One hidden turn or mirror swaps the rows below in pairs. Which row is each named row swapped with?
The rows were stretched afterwards, more along some directions than others.
bedir: [ 15.9   1.4 -12.1  -8.0   4.0  -8.7  -3.6   2.9 -26.5  31.3  -6.3  -2.2
  -6.1  11.2   9.4  -4.2]
Bola: [  0.8 -22.0 -10.2   2.5 -12.2 -22.7  -0.9   5.1 -20.1  33.2  17.0  -9.8
   1.4   3.0   1.0  -6.4]
kat: [ 14.7  -6.5  -6.0   2.8  -2.8  -5.6  -1.0   3.1 -15.2  -0.5  -5.6  13.4
 -15.7  17.8  17.3  -7.7]
ren: [-29.3   1.8   2.9   7.9 -20.4 -14.1 -18.0  -7.0  -9.4  14.6  21.9   7.9
  16.8  -5.7  -6.7  -5.5]
fevos: [ -3.7   0.9 -16.3  -2.7  -2.8 -17.5  -6.7  15.3   1.2  15.1  15.9   4.1
  -5.0   3.7   1.1  -1.8]
zef: [-13.3 -21.5   1.4 -15.0 -17.6 -15.1 -13.9  12.6  -7.4  13.7  11.6  11.1
  17.7  -2.3  -3.2 -16.5]
depu: [ -4.8   4.6 -12.1  -0.5  -5.6  -6.8  -0.6  -3.4  -5.1  12.6  12.9  -1.4
  -7.9   7.1   4.9   1.2]
kule: [ 20.4  -8.6  -5.0  -3.3  -3.8  -8.8  -5.2  -0.6 -14.1  10.4 -12.7   8.2
 -12.0  21.3  18.2  -9.8]
lom: [-7.5 -1.9 -7.4 -8.3 -5.2 -5.6 -4.5 12.5  7.0  9.4 10.5  3.5  2.1  9.5
  3.1 -5.8]
Luvib: [  0.8 -15.3   4.5 -11.4 -10.9 -16.0 -16.3   9.7 -18.9  19.8   6.0   9.1
  13.0  -0.5   2.6 -11.7]
vabo: [ -2.7 -22.1  -7.7  -9.9  -5.7 -19.3  -3.1   1.5 -26.2  23.0   7.9   3.5
  -5.6   0.7   0.2 -11.0]
fune: [-20.5 -12.4 -10.2   3.8 -16.9 -22.6 -15.9   6.0   2.9  13.5  22.0  19.1
  14.5   7.1  -6.6  -7.2]
sofif: [-22.5 -11.2  -8.1  -3.6 -19.8 -22.1 -12.5   8.3 -15.8  35.3  33.6  -5.2
  16.3 -15.3 -12.4  -0.1]
susum: [ -1.3   5.4  -7.6  -2.1   3.7 -13.9  -5.3  11.5   2.4   9.9   5.8   3.8
   7.4   6.8  -4.0   3.6]
mit: [ -3.0 -12.5  -7.8  -7.8 -12.0 -13.1  -3.3 -22.8 -35.5  25.6   8.7  -0.2
  -9.2   0.6   9.9  -3.2]
Tol: [-23.5  -4.9  -0.2   8.4  -2.8 -15.6  -5.7  11.4   2.3  16.1  20.9   5.1
  17.9  -6.3 -13.9   3.1]
Bub: [ 0.8  6.0 -2.8 -8.6 -1.8 -1.1 -7.7  5.1 -5.6  5.9  5.3 -0.5  0.1  7.3
  9.1 -2.5]
gedeb: [ -1.0   6.8 -14.0  11.3  -2.6  -8.3   2.9  -6.8  -9.5  16.7   9.4   0.7
  -8.7  10.4   1.1   1.0]
reve: [ -3.7 -12.0   2.8  -1.7 -15.0 -11.4 -21.9   4.9  -7.5  11.9  -5.2   8.2
  16.9   8.1  15.9  -9.8]
Dunol: [-17.2  -4.8   3.5   9.8 -10.4 -11.5 -10.3   8.3 -11.3   3.9  23.5   9.4
  21.1  -9.7  -9.1  -1.3]
naf: [ -6.0  -3.1  -7.4  -0.1  -9.1  -3.2  -5.2 -13.1 -21.1  15.1  12.2  -5.6
   7.1   0.2   5.9   1.8]
Toso: [  6.2   4.4   3.1   2.1  -6.0  -6.3  -7.2  15.2 -17.8   8.0   1.0   4.9
  19.3  -1.1  -0.3  -6.4]
vitap: [  3.9   1.9  -2.2  -4.3  -2.0  -4.5  -1.2   0.9 -16.1  22.2  -6.7  -3.1
  -6.6   1.6   5.7  -3.1]
tilin: [  2.3 -12.2   2.4   0.8 -13.3 -15.6 -14.3   7.3 -20.6  24.2   2.4   8.6
  10.4  -2.2  -0.2  -4.7]
Kile: [-11.5  -8.0 -18.8   3.7 -13.4 -21.2  -4.4   7.2  -4.7  29.1  13.9   5.9
  -1.2   7.0   3.8  -1.9]
duni: [-22.7  -8.7  -5.3   5.8 -16.4 -17.4  -9.8   3.9  -4.7  15.6  33.4   5.0
  14.4 -12.8 -13.4   2.0]
vazu: [-29.1  -5.5  -4.4  -1.6 -20.5 -23.9 -17.3   3.3 -22.6  37.8  32.7  -2.7
  23.4 -12.3 -12.6  -4.9]
Dera: [ -6.5   5.8  -7.8  -5.9  -3.1  -7.0  -9.6  -6.2 -19.2  10.4   7.5  14.3
  -0.4   5.3   0.1  -4.4]
salu: [-26.9  -2.7  -5.4  -6.7 -20.8 -16.0 -11.2  -5.9 -19.4  27.8  21.0   3.3
  12.3  -7.9  -4.1  -3.0]
lala: [ -0.2 -13.8  -1.4   8.5 -15.3 -17.8 -18.2  -2.3 -20.0  22.9   9.1   3.8
  16.2  -0.4  -7.9  -6.0]
demaz: [-11.0  -4.4   4.7  13.4  -7.5 -10.6 -15.3   1.4  -9.9   9.4  20.2   1.6
  20.1  -9.6  -5.1  -0.9]
dis: [ 10.3 -13.3  -5.0   3.2 -11.1  -7.9  -3.9  -0.1  -5.2  -2.2  -3.5  14.5
 -10.1  18.7  16.8  -6.6]
lol: [ 13.2  -7.5 -13.3  -3.8  -1.8 -15.0   5.2  -5.0 -19.8   4.6  -8.6  15.2
 -19.8  16.9  12.9  -2.3]
Limim: [ 21.3  -5.3  -8.8  -6.9   3.4  -8.7   5.7   5.0 -13.2  11.3  -9.1  13.8
 -13.1  21.1  14.5  -4.7]
neso: [ -2.5 -17.7  -4.3  -2.4 -18.1 -11.9  -9.6 -19.5 -25.4  21.5  12.4   1.2
   3.1   4.3  -6.5 -13.5]
Sutom: [ -6.8   0.2  -9.8 -13.4 -11.1 -17.3  -8.3  -6.9 -22.5  43.3   8.1  -2.0
   3.0   5.3  -0.2 -10.6]
sava: [-10.8 -24.2  -1.5 -17.1 -17.5 -14.8  -9.6  -3.0 -16.0  23.3  13.7   2.4
  10.0  -0.7   4.9 -15.7]
Kip: [-13.6  -7.8   1.6   8.2 -10.3 -18.5 -22.4   2.4  -0.3  23.8  17.7  -2.6
  24.5  -5.3  -8.0   0.6]
lavi: [ -6.3 -18.7  -8.4 -10.0 -23.7 -18.1  -4.8  13.7 -10.4  16.5  10.3   7.9
  12.3   1.7   0.7 -16.2]
kel: [ 10.5  -5.2 -13.8 -17.0   7.4 -12.4  -2.2  -2.2 -18.2  30.3  -7.5  -2.1
  -6.9  11.0   7.5 -11.8]
Fev: [ -6.6 -13.4  -4.9   4.3 -19.1 -14.9 -11.9  -9.2 -19.6  24.9   7.1   9.8
   6.1  -1.0  -9.8  -7.3]
Teno: [ -8.2  -6.5 -16.5  12.5  -0.9 -22.1   3.7  -3.1 -10.3  22.8  16.4   4.2
  -0.1   7.0   2.2   0.9]
nur: [ 10.8  -9.3 -12.8 -11.9  -6.6 -13.2  -2.7  -1.8 -18.4  25.9  -7.0   2.7
 -13.4  19.6  13.5 -16.0]
ruma: [ -1.5  -6.2 -17.3  15.9 -14.6 -21.6  -5.5 -15.3 -22.1  31.2  16.9   1.5
  -6.4   3.2  -7.6  -3.1]

dis pairs with Bub
duni pairs with Luvib
kat pairs with lom
nur pairs with gedeb
fune pairs with Dera
Kile pairs with bedir
kel pairs with Teno
ruma pairs with Sutom

